One turn moves each row of this set onto another row. After a few examples, where does it send each row asked below?
j_811: [-1.48 -0.08 -0.47 -0.58  0.79  0.57  0.19  0.48 -0.05 -0.42 -0.57  1.40
  0.01  0.97  0.90  0.49  0.51 -0.30 -1.08  0.47 -0.74  0.66 -1.70 -0.01
  0.09 -0.31  0.96  0.49  0.55  0.76  1.33  0.97 -1.39  0.92  0.15  0.52
  0.33 -0.56]
j_883: [ 1.12  0.58 -1.72  0.82  0.43  1.95 -0.23  2.50 -0.17  0.72 -1.61 -1.59
 -0.80  0.09  0.90 -0.04 -0.69  0.02 -0.31 -0.92  0.11 -0.29  0.83 -1.22
  0.15 -0.91  1.23 -0.20  0.87 -0.13 -0.48 -0.58 -0.82  0.46  0.02  0.29
 -0.62 -0.14]
j_146: [-0.48  0.71  0.04 -1.04  0.98 -0.36 -0.66  0.37 -1.49 -0.12 -1.52 -0.87
 -1.49 -0.29 -0.42  0.81  0.85 -1.68 -0.24  0.89  0.24  1.57  0.54 -1.04
 -0.72  0.21 -0.16  2.05  1.41  0.46 -0.14 -1.12 -1.86  1.04  1.25  1.10
  1.31 -0.96]
j_808: [-1.34 -0.39 -0.22 -0.70  0.84  0.03 -0.69  0.68 -0.44  0.20 -0.69  0.31
 -0.40 -1.61  0.25  1.19  1.09  0.04 -0.25 -0.38  0.81  0.31  1.40 -1.68
 -0.62 -1.09  0.79  0.66  1.45  0.58 -0.11  0.77  1.05  0.01  1.57  1.32
  0.01  0.27]
j_155: [ 0.41  0.39 -0.87 -2.51  0.84  0.36  0.52 -0.32 -0.82  1.37 -0.52 -0.37
 -0.28  0.33  0.24  0.02  0.72  0.27 -0.22 -0.47 -0.14  2.27  0.83 -0.84
  0.01  0.41  0.98  1.24  0.62  0.27  1.09 -0.28 -1.22 -0.37  0.38  0.52
  0.32  1.71]
j_50: [-0.64  1.33 -1.11 -1.93  0.53 -0.02 -0.39 -0.52 -0.19  0.89 -0.38 -1.32
 -1.17  0.61 -0.86 -0.51  0.64 -0.48  0.81  0.09  0.22  1.27  0.57  0.29
 -2.33  0.95 -0.79  0.67  1.01  0.53 -0.06 -0.02 -2.40  1.21  0.43  0.57
  0.12 -1.11]
j_466: [-0.21 -0.52 -0.43  0.25  0.06  0.67 -0.22  0.25  0.26  0.81 -2.37 -0.38
 -0.86  0.91  0.63  0.42 -0.33 -2.13 -0.72 -1.81 -1.09  0.91  1.33 -0.47
 -1.65 -1.10 -0.60 -0.27  0.30 -0.37  1.26 -1.59 -2.11  0.87 -0.14  0.68
  0.29  0.60]
j_852: [-0.05 -0.52 -1.63 -0.18  0.31 -0.39  1.08  0.99  0.46  2.03 -0.65 -0.98
 -0.69 -0.31  1.53  0.40  0.57 -0.60 -0.70 -0.52 -0.03  0.23  2.30 -0.10
  0.35 -2.28  1.62  1.59  0.36 -0.26  1.71  0.16 -2.14  0.01  1.24  0.63
 -0.63 -1.19]
j_133: [-1.39  1.07 -1.26 -0.55  0.14 -1.79  0.24  0.14 -0.47  1.00 -1.15 -0.15
 -0.37  0.45  0.23  0.16 -0.85 -2.28 -0.33 -1.47 -0.03  2.90  0.76 -0.16
 -1.34  0.28  0.89 -0.26  0.74  0.60  1.93 -0.10 -1.83 -0.07  0.49  0.77
 -0.80 -0.04]
j_928: [-0.69  2.10 -1.42 -1.69  0.93 -0.67  0.04  0.07 -0.38  1.87 -2.58 -0.79
 -0.52  0.22  0.41  0.27  0.65 -0.71 -0.10 -0.80 -0.55 -1.29  0.69 -0.42
  0.17 -1.19  1.29 -0.39  0.70 -0.11 -2.08 -0.21 -1.67  0.35  0.34  0.76
 -0.86 -2.15]
j_14: [ 0.80 -0.91 -0.26  0.00  0.75 -0.47 -0.26  1.44 -0.08  1.59 -0.86  1.10
 -1.09 -0.66 -0.24  0.82  0.15 -2.43 -1.13 -0.30  0.00  1.12  1.41 -0.74
 -0.48  0.01  1.31  0.37  1.31  0.43 -0.78  1.82 -1.77  1.04  0.96  0.63
  0.47 -1.98]
j_162: [-1.55  1.40 -1.50 -1.63  0.15 -0.04 -0.01  2.29 -0.05  0.74 -1.58 -0.17
 -0.56 -0.94  0.18 -0.13 -0.44 -1.79  0.33 -0.78  0.22 -0.96  0.55 -0.97
  1.77 -0.49  1.25  0.06  0.76  0.52  1.21 -0.06 -1.47  0.06 -0.01  0.28
 -0.60 -0.30]
j_505: [-1.82  0.67 -0.18  1.86  0.95 -1.13 -0.17 -0.30  0.24  0.38 -1.66  0.01
 -0.96  1.12  0.28  0.37  2.52  0.33  0.37 -0.56  0.16 -0.12  0.51 -0.56
 -1.40 -0.15  0.67  0.88  0.55  0.47 -1.93 -0.27 -1.70 -0.07  0.62  0.32
 -0.08  0.02]
j_19: [-1.08  0.38 -1.69 -0.08 -0.12 -0.58 -0.47  1.22  0.34 -0.47 -1.42  0.19
 -1.35  0.32  0.89  1.30  0.65  0.06 -1.04 -1.01 -0.03  2.01  0.80 -0.73
  0.32 -1.29 -0.39  1.04  0.30  0.69 -1.44  0.87 -1.07 -0.35 -0.79  0.47
  0.51  0.73]
j_877: [-0.18 -0.26 -0.05 -0.80  0.23 -0.70 -0.83  1.13 -0.62  1.26 -1.05 -1.68
 -1.59 -0.89  0.38  0.01  0.40 -0.95 -1.35 -1.53 -0.36  0.36  1.22  0.77
  0.84 -1.29 -0.83 -0.03  1.55 -1.06  0.00 -1.24 -0.95  1.01  0.16 -0.39
 -0.30 -0.24]
j_353: [-1.47 -0.12 -2.86 -0.53  0.48 -0.85 -0.19  0.78  0.31  0.75 -1.40 -0.60
 -0.55 -0.07 -0.05  0.13  2.77  0.71 -0.10 -1.25 -0.08  0.95  0.75 -0.81
 -2.74 -0.29  0.90  1.21  1.09  0.44 -0.84  0.04 -0.54 -0.39  0.79  0.22
 -0.11 -1.25]
j_907: [-0.58 -0.80 -0.96  0.63  1.18 -0.99 -0.26  0.67 -0.09  1.22 -2.44  0.66
 -0.56 -0.48  0.29  0.27  3.34 -0.93  0.43 -0.84 -0.25  2.23  0.65 -0.56
 -1.42 -0.91  0.82  0.40  0.72  0.72  1.72 -0.31 -0.81 -0.44  0.66  0.13
 -0.13 -0.73]
j_204: [-0.51  0.87  1.05  0.37  0.66  0.69 -0.52  1.13 -0.06  1.34 -0.71  0.33
 -0.81 -0.30  0.16  0.12  0.20  0.77 -0.22 -0.37  0.33  0.59  0.28 -0.95
  1.06  0.68  0.76  0.44  1.09  0.32 -2.28  0.53 -0.78  0.14  0.26  0.71
 -0.39 -2.09]
j_399: [ 0.83  0.67 -0.37  0.27  1.63 -1.31  0.02 -0.34 -0.56  3.07 -0.38 -0.31
  0.23 -0.03 -0.36 -0.55 -0.43 -0.86 -0.49 -0.68  1.33  1.32  0.62 -1.21
 -1.61  0.21  0.05  0.97  1.18 -0.03  0.73 -0.99 -1.28  0.30  0.48  0.47
 -1.10 -1.78]
j_367: [-1.09 -0.51 -1.16  0.66 -0.17  1.26  0.22  1.25  0.29 -0.23 -1.79  0.21
 -1.11  0.46  1.43  0.72  0.11 -1.44 -0.32 -1.03 -0.31  0.96  0.86 -1.05
 -0.59 -2.11  2.73  1.20 -0.15 -0.74 -0.68 -0.61 -2.11  0.10  0.89  0.21
  0.41 -0.04]
j_214: [-0.93 -0.02 -0.35  0.56  0.74  0.73  0.04  0.72 -0.12  1.28 -1.12  0.74
 -0.60 -0.36  0.28  0.58  0.28 -4.62  0.13 -0.76 -0.12 -0.22  0.12 -0.79
  0.27 -0.53  0.65  0.01  0.70  0.15 -0.65 -0.79 -2.15  0.00  0.45  0.59
  0.10 -0.11]
j_893: [ 0.37  1.06  0.97 -0.72  1.34 -1.18 -0.58  1.06 -0.32  1.81 -0.61  0.30
 -0.66  0.35  1.67 -0.69  1.34 -1.43 -0.91 -0.41  0.57  0.54  0.24 -0.40
 -0.41  0.39  0.51 -0.33 -0.33  0.39  1.06  0.91 -0.51  0.66  2.36  0.46
  0.34 -0.33]
j_959: [-0.28  0.32  0.06  1.19  0.39  0.14 -0.11  0.19 -1.12  1.27  0.53 -0.71
 -1.18 -0.86 -0.04 -0.29 -0.07 -1.33 -0.53 -1.29  0.56 -0.91  1.59 -0.80
  0.05 -0.47  1.82 -0.60  0.92 -0.79 -0.13 -1.06 -2.56 -0.83  0.88 -0.43
 -0.80 -0.96]
j_752: [-1.06  0.49 -1.03  0.35  0.63  0.45  1.51  0.99  0.39  1.95 -0.84 -1.27
  0.34  0.72  0.20  0.96 -0.09 -1.11 -0.45 -1.45  0.77 -0.14  1.74 -0.75
  0.16 -0.34 -0.56 -0.08 -1.31 -0.15  0.83 -1.67 -1.14 -0.27  0.03  0.12
 -1.14 -0.41]
j_107: [-0.61  1.11 -0.66  0.11  0.31 -0.08 -0.21  0.42 -0.70 -0.35 -1.11 -0.68
  0.96  1.31 -0.62  0.12  0.18 -0.42  1.34 -0.18  0.09  1.09  0.16 -0.38
 -2.88  0.18  1.33  0.18  2.38  0.15 -0.01 -1.14 -1.60  0.94  0.48  1.15
 -0.42 -0.02]
j_188: [ 0.72 -0.22 -0.05  0.14  1.33  0.26  1.03  0.32  1.50  1.68 -1.67  0.14
  1.03  1.30 -1.07  0.47  1.09 -1.06  0.01  0.14  0.28 -0.04 -0.64 -0.54
 -1.56  0.72  0.94  0.66  0.46  0.51 -0.59  0.47 -1.81  0.76  0.13  0.02
  0.67 -1.25]
j_222: [-1.10  0.66 -0.52 -0.27  0.48  0.05 -0.14  0.91  0.34  0.86  0.15 -0.36
  0.22  0.79 -0.30 -0.78  1.87 -1.31 -0.37 -0.02 -0.71 -0.32 -1.10  0.09
 -1.15  0.12  1.04  0.38  0.65  1.19 -0.52  2.49 -0.89  0.29  0.43  0.36
 -0.37 -1.84]
j_395: [-1.36  1.26 -1.72 -1.13 -0.06 -0.27  0.45  0.14 -0.26  1.53 -1.65 -0.85
  0.47  0.82  0.78  0.24  0.03  0.29  0.76  0.56 -0.79 -0.63  1.89  0.52
 -0.83 -2.34  0.96 -0.86  0.75 -0.75 -0.61  0.38 -1.47 -0.25  0.22  0.41
 -0.33 -1.64]
j_388: [-1.42  1.15 -1.54  0.82 -0.53 -0.33 -0.30  1.25 -0.76  1.12 -1.37 -0.18
  1.07  1.37  0.52 -0.40  0.10  1.56  0.07 -0.54  0.50  1.14  1.28 -1.29
 -0.68 -0.29  0.53  0.72  0.53  0.42  0.98  0.06 -0.52 -1.44 -0.46  0.50
 -0.09 -0.12]
j_655: [ 0.04  0.83 -1.43 -1.10  1.16 -1.16 -0.26 -0.52 -0.72  2.57 -1.74 -1.77
  0.68  0.29 -0.68 -0.46  0.46 -1.00  0.02 -0.80 -0.80 -0.44  0.86 -0.18
 -0.84 -2.40  0.80 -0.48  0.77 -0.78 -0.59  0.13 -1.35  0.35 -0.65 -0.47
 -0.27 -1.37]

j_883 moves to j_959
j_928 moves to j_655
j_19 moves to j_14
And these:
j_214 moves to j_466
j_388 moves to j_204
j_146 moves to j_907
j_188 moves to j_107
j_877 moves to j_852
j_50 moves to j_353
j_808 moves to j_893

